Some points, one per row:
11;-56;-101;55;44;60;-32;-84
13;-20;-50;64;6;22;-51;-75
-12;-23;-59;23;26;16;-15;-6
-5;-13;66;-21;-72;55;40;-65
-23;2;-4;-62;12;-3;-6;83
6;-2;98;-49;-94;11;45;-93
9;2;92;-16;-50;7;55;-117
13;46;-5;17;54;-44;10;107
-8;-31;-75;50;28;16;-46;-9
18;-62;-73;16;10;58;22;-127
-4;52;11;-16;14;-57;-12;105
-7;45;77;-29;-16;-46;-8;64
-25;9;-77;38;98;-51;-33;87
8;-11;9;10;-32;35;-8;-79
-13;-50;-98;7;38;-10;-25;38
Here are 12 more points, each followed by its number:
11;4;35;10;-59;28;2;-76 0
-42;27;17;-41;37;-54;14;102 1
-16;36;79;-59;-38;-26;57;114 2
3;-28;-67;19;-6;47;-23;-50 3
22;3;95;-45;-90;49;50;-89 4
32;4;32;2;-18;9;35;-52 5
2;5;10;3;-7;2;1;6 6
-12;24;54;-16;-29;-16;7;58 7
12;2;78;-72;-66;10;36;-28 8
-21;-18;-44;8;49;-1;-30;48 9
0;-27;-73;55;13;43;-40;-70 10
-8;24;93;6;-57;-2;15;-41 11
Which of these numbered points is nearest to each point below, ignoring the 2 directions in which the first points spread most? Its number follows each.
-2;-11;-107;5;84;-17;-38;57 > 8
-13;-24;-87;25;75;-20;4;33 > 1
-8;-38;-113;32;107;-19;-22;68 > 1
-18;-15;51;-39;-18;9;17;-5 > 9
-16;29;19;-4;6;-32;-13;98 > 7
29;5;73;-4;-16;-6;65;-67 > 5
7;47;10;-23;43;-60;42;68 > 5
-12;29;94;16;-63;-1;33;-60 > 11
57;-23;78;-23;-87;66;58;-109 > 4
-18;4;-50;-7;63;-29;-21;82 > 9
3;7;47;-48;-35;46;30;-63 > 4
11;-43;-25;3;-31;72;-2;-69 > 4
-22;8;38;39;3;-19;16;24 > 11
-9;-26;-109;45;81;-8;-52;37 > 6
11;-35;-44;13;-2;38;-11;-98 > 6
54;-24;51;-39;-95;59;36;-106 > 4
29;-37;-32;4;-15;41;-13;-100 > 4
20;28;56;-2;-65;-4;-12;44 > 0
8;-69;-78;16;8;77;6;-80 > 2
4;36;69;11;-17;-37;14;15 > 11
25;-2;3;16;9;7;22;-12 > 5
-17;7;-40;-17;20;-4;-28;45 > 3
